In the data rows, the value 128 means zero.
Here are some points, one per row:
array([159, 130, 130, 122, 134, 18, 103, 139, 192, 122, 112, 141, 82, 110, 97, 160, 176, 88, 103, 155, 175, 109,
       149, 83, 125, 173, 145, 210, 95, 131, 50, 31])
array([95, 102, 133, 99, 145, 143, 112, 164, 93, 72, 255, 123, 157, 112, 163, 142, 98, 111, 87, 125, 99, 104,
       138, 185, 156, 83, 97, 198, 103, 128, 134, 121])
array([175, 133, 144, 132, 176, 108, 140, 97, 96, 154, 85, 153, 221, 137, 142, 134, 143, 110, 82, 82, 45, 79,
       114, 135, 168, 45, 130, 138, 100, 178, 129, 113])
array([187, 135, 146, 126, 137, 119, 85, 80, 186, 103, 138, 112, 70, 88, 158, 173, 119, 132, 116, 179, 115, 120,
       133, 121, 70, 94, 112, 90, 136, 68, 135, 127])
array([99, 172, 147, 62, 89, 23, 147, 136, 138, 111, 148, 58, 107, 122, 171, 143, 173, 82, 181, 142, 118, 152,
       71, 91, 134, 101, 104, 141, 166, 165, 206, 117])
array([161, 107, 151, 160, 209, 63, 195, 132, 65, 116, 154, 186, 156, 78, 164, 82, 109, 174, 114, 128, 168, 82,
       154, 80, 140, 221, 171, 117, 165, 194, 148, 200])
array([145, 129, 121, 129, 82, 159, 105, 174, 84, 164, 84, 148, 37, 57, 129, 131, 159, 164, 113, 56, 98, 120,
       204, 225, 124, 92, 64, 91, 96, 121, 83, 159])
array([160, 180, 128, 192, 199, 104, 92, 113, 81, 106, 163, 107, 124, 147, 68, 92, 97, 97, 127, 90, 127, 101,
       102, 153, 137, 135, 126, 126, 122, 174, 89, 170])
array([69, 143, 185, 84, 127, 64, 112, 117, 127, 101, 86, 110, 91, 184, 135, 71, 160, 205, 106, 136, 167, 147,
       103, 142, 160, 142, 153, 103, 36, 52, 195, 106])
array([109, 99, 54, 124, 107, 175, 112, 169, 84, 99, 151, 85, 82, 117, 121, 144, 76, 152, 173, 55, 61, 75,
       179, 46, 189, 159, 167, 159, 107, 132, 174, 124])
array([84, 98, 112, 57, 131, 97, 189, 134, 135, 77, 113, 109, 153, 183, 58, 136, 153, 41, 124, 203, 151, 88,
       157, 165, 112, 142, 145, 100, 128, 130, 78, 95])
array([102, 84, 183, 153, 114, 99, 85, 127, 93, 160, 125, 108, 117, 103, 95, 134, 63, 135, 117, 128, 38, 159,
       201, 111, 117, 129, 133, 130, 130, 152, 109, 67])
array([120, 107, 65, 100, 139, 172, 94, 151, 148, 122, 121, 162, 111, 140, 148, 149, 126, 156, 93, 190, 167, 132,
       131, 46, 63, 50, 122, 115, 92, 113, 99, 142])
array([135, 123, 163, 160, 61, 148, 124, 62, 182, 77, 118, 117, 73, 148, 115, 139, 96, 129, 51, 171, 134, 91,
       97, 101, 177, 101, 97, 122, 145, 164, 89, 165])
array([173, 190, 102, 78, 96, 125, 82, 178, 181, 119, 120, 125, 182, 132, 87, 138, 185, 174, 84, 171, 128, 79,
       199, 124, 187, 151, 145, 152, 212, 100, 93, 128])
array([124, 109, 102, 141, 110, 150, 131, 165, 203, 150, 87, 81, 110, 91, 154, 94, 185, 148, 121, 143, 100, 100,
       59, 214, 116, 182, 236, 134, 67, 123, 151, 155])
array([116, 125, 128, 129, 148, 125, 134, 142, 207, 60, 88, 169, 139, 178, 132, 102, 119, 116, 56, 71, 93, 219,
       181, 177, 110, 184, 127, 190, 124, 93, 198, 145])
array([136, 117, 59, 91, 110, 69, 116, 94, 118, 153, 128, 96, 119, 193, 171, 209, 89, 159, 95, 143, 142, 137,
       129, 156, 104, 173, 131, 68, 167, 159, 153, 83])
array([116, 135, 161, 145, 215, 192, 103, 145, 95, 116, 162, 104, 133, 135, 154, 159, 155, 115, 111, 125, 128, 152,
       102, 125, 193, 170, 100, 54, 97, 150, 103, 66])
array([50, 172, 107, 86, 107, 181, 123, 119, 20, 218, 105, 151, 47, 74, 164, 91, 176, 86, 40, 127, 72, 144,
       166, 88, 112, 174, 99, 171, 151, 92, 127, 160])
array([82, 172, 97, 187, 94, 92, 156, 105, 91, 114, 85, 103, 159, 121, 150, 138, 96, 165, 119, 78, 127, 153,
       67, 118, 85, 125, 159, 117, 140, 57, 76, 154])
array([133, 89, 135, 255, 94, 233, 138, 102, 94, 168, 94, 28, 176, 112, 129, 108, 155, 83, 148, 96, 255, 98,
       196, 146, 81, 74, 105, 192, 213, 121, 252, 61])
array([123, 116, 171, 133, 83, 152, 156, 105, 158, 164, 92, 156, 162, 190, 209, 131, 114, 121, 181, 77, 126, 76,
       116, 135, 106, 179, 42, 157, 85, 124, 74, 188])
array([80, 101, 123, 186, 103, 166, 114, 139, 197, 91, 112, 187, 112, 86, 186, 94, 165, 161, 124, 187, 75, 119,
       119, 112, 104, 79, 108, 102, 205, 182, 80, 73])
array([164, 147, 146, 242, 78, 145, 216, 110, 144, 244, 254, 128, 131, 233, 64, 137, 233, 167, 175, 166, 147, 151,
       180, 113, 117, 97, 152, 127, 126, 90, 185, 104])
array([140, 176, 124, 129, 166, 172, 146, 107, 101, 82, 112, 137, 139, 137, 143, 102, 130, 176, 197, 103, 116, 131,
       74, 178, 85, 118, 123, 182, 168, 74, 45, 129])
array([128, 125, 138, 81, 84, 155, 99, 188, 172, 189, 122, 90, 175, 112, 91, 86, 118, 145, 103, 114, 149, 159,
       65, 140, 106, 214, 89, 150, 87, 168, 142, 141])
array([188, 113, 80, 97, 130, 134, 166, 178, 157, 200, 125, 152, 142, 172, 132, 22, 59, 82, 110, 128, 124, 153,
       38, 115, 122, 137, 126, 135, 93, 105, 152, 88])
array([163, 160, 143, 100, 171, 158, 103, 120, 136, 84, 124, 120, 115, 126, 129, 175, 162, 78, 117, 102, 75, 74,
       133, 85, 38, 112, 128, 48, 177, 113, 169, 129])
array([70, 143, 174, 152, 100, 129, 172, 184, 150, 109, 151, 104, 141, 146, 155, 163, 76, 131, 151, 71, 155, 172,
       79, 104, 77, 106, 146, 100, 138, 99, 68, 179])
array([145, 104, 109, 185, 200, 58, 120, 140, 113, 157, 129, 97, 119, 109, 135, 109, 84, 96, 143, 188, 167, 134,
       153, 157, 154, 67, 184, 138, 126, 124, 104, 249])
array([144, 54, 122, 128, 126, 156, 142, 72, 122, 99, 137, 92, 216, 31, 102, 143, 138, 119, 189, 131, 81, 194,
       140, 85, 151, 174, 91, 106, 56, 75, 121, 141])
array([157, 154, 176, 75, 54, 118, 111, 137, 146, 114, 154, 183, 135, 97, 127, 38, 91, 108, 89, 58, 144, 137,
       134, 155, 144, 130, 201, 77, 134, 84, 139, 93])
array([162, 112, 183, 110, 148, 163, 74, 179, 65, 120, 89, 110, 106, 155, 169, 145, 96, 78, 190, 168, 89, 191,
       198, 101, 203, 138, 147, 145, 131, 103, 108, 125])
array([152, 120, 11, 110, 85, 78, 78, 155, 128, 60, 101, 141, 134, 190, 126, 113, 181, 142, 142, 163, 158, 143,
       119, 116, 159, 126, 91, 74, 119, 173, 137, 101])
array([183, 168, 124, 65, 106, 174, 184, 56, 138, 98, 123, 84, 86, 112, 132, 180, 130, 144, 119, 132, 157, 183,
       137, 115, 110, 84, 169, 115, 104, 213, 94, 125])
array([149, 83, 115, 97, 158, 156, 239, 186, 135, 138, 77, 137, 76, 101, 77, 121, 94, 167, 127, 106, 111, 122,
       98, 161, 141, 103, 63, 124, 164, 97, 119, 135])
array([106, 140, 144, 65, 111, 86, 98, 84, 115, 93, 140, 99, 119, 165, 88, 78, 104, 163, 188, 179, 117, 98,
       115, 122, 59, 112, 119, 158, 145, 156, 139, 86])
array([83, 62, 129, 105, 213, 82, 112, 102, 148, 190, 160, 144, 140, 113, 117, 87, 173, 127, 171, 76, 169, 130,
       129, 110, 128, 101, 135, 117, 157, 194, 105, 232])
array([113, 232, 130, 154, 177, 126, 143, 140, 129, 139, 110, 192, 187, 68, 131, 142, 62, 129, 162, 167, 139, 124,
       154, 130, 153, 123, 96, 98, 54, 161, 143, 109])
array([127, 80, 153, 198, 52, 161, 118, 94, 36, 163, 151, 255, 126, 147, 38, 255, 185, 125, 170, 162, 194, 152,
       22, 151, 135, 123, 159, 183, 166, 124, 226, 139])
array([63, 134, 92, 123, 192, 160, 109, 67, 186, 171, 141, 143, 141, 93, 109, 171, 67, 109, 168, 108, 100, 102,
       126, 144, 202, 141, 127, 133, 132, 123, 124, 102])
There is one direction along which these points spread out most. Take the direction at right angles to it along which they spread out most. Go by this last direction. For each point below, how far along it does it lie, from 0 to 99? The average is 50, and the first point in the table lies past the average. One standard deviation of the points above along it is 16.
array([120, 107, 65, 100, 139, 172, 94, 151, 148, 122, 121, 162, 111, 140, 148, 149, 126, 156, 93, 190, 167, 132,
       131, 46, 63, 50, 122, 115, 92, 113, 99, 142]) 63
array([83, 62, 129, 105, 213, 82, 112, 102, 148, 190, 160, 144, 140, 113, 117, 87, 173, 127, 171, 76, 169, 130,
       129, 110, 128, 101, 135, 117, 157, 194, 105, 232]) 34
array([162, 112, 183, 110, 148, 163, 74, 179, 65, 120, 89, 110, 106, 155, 169, 145, 96, 78, 190, 168, 89, 191,
       198, 101, 203, 138, 147, 145, 131, 103, 108, 125]) 36
array([95, 102, 133, 99, 145, 143, 112, 164, 93, 72, 255, 123, 157, 112, 163, 142, 98, 111, 87, 125, 99, 104,
       138, 185, 156, 83, 97, 198, 103, 128, 134, 121]) 38
array([163, 160, 143, 100, 171, 158, 103, 120, 136, 84, 124, 120, 115, 126, 129, 175, 162, 78, 117, 102, 75, 74,
       133, 85, 38, 112, 128, 48, 177, 113, 169, 129]) 56
array([161, 107, 151, 160, 209, 63, 195, 132, 65, 116, 154, 186, 156, 78, 164, 82, 109, 174, 114, 128, 168, 82,
       154, 80, 140, 221, 171, 117, 165, 194, 148, 200]) 29
array([136, 117, 59, 91, 110, 69, 116, 94, 118, 153, 128, 96, 119, 193, 171, 209, 89, 159, 95, 143, 142, 137,
       129, 156, 104, 173, 131, 68, 167, 159, 153, 83]) 73
array([144, 54, 122, 128, 126, 156, 142, 72, 122, 99, 137, 92, 216, 31, 102, 143, 138, 119, 189, 131, 81, 194,
       140, 85, 151, 174, 91, 106, 56, 75, 121, 141]) 32
array([173, 190, 102, 78, 96, 125, 82, 178, 181, 119, 120, 125, 182, 132, 87, 138, 185, 174, 84, 171, 128, 79,
       199, 124, 187, 151, 145, 152, 212, 100, 93, 128]) 70
array([135, 123, 163, 160, 61, 148, 124, 62, 182, 77, 118, 117, 73, 148, 115, 139, 96, 129, 51, 171, 134, 91,
       97, 101, 177, 101, 97, 122, 145, 164, 89, 165]) 63
array([50, 172, 107, 86, 107, 181, 123, 119, 20, 218, 105, 151, 47, 74, 164, 91, 176, 86, 40, 127, 72, 144,
       166, 88, 112, 174, 99, 171, 151, 92, 127, 160]) 28
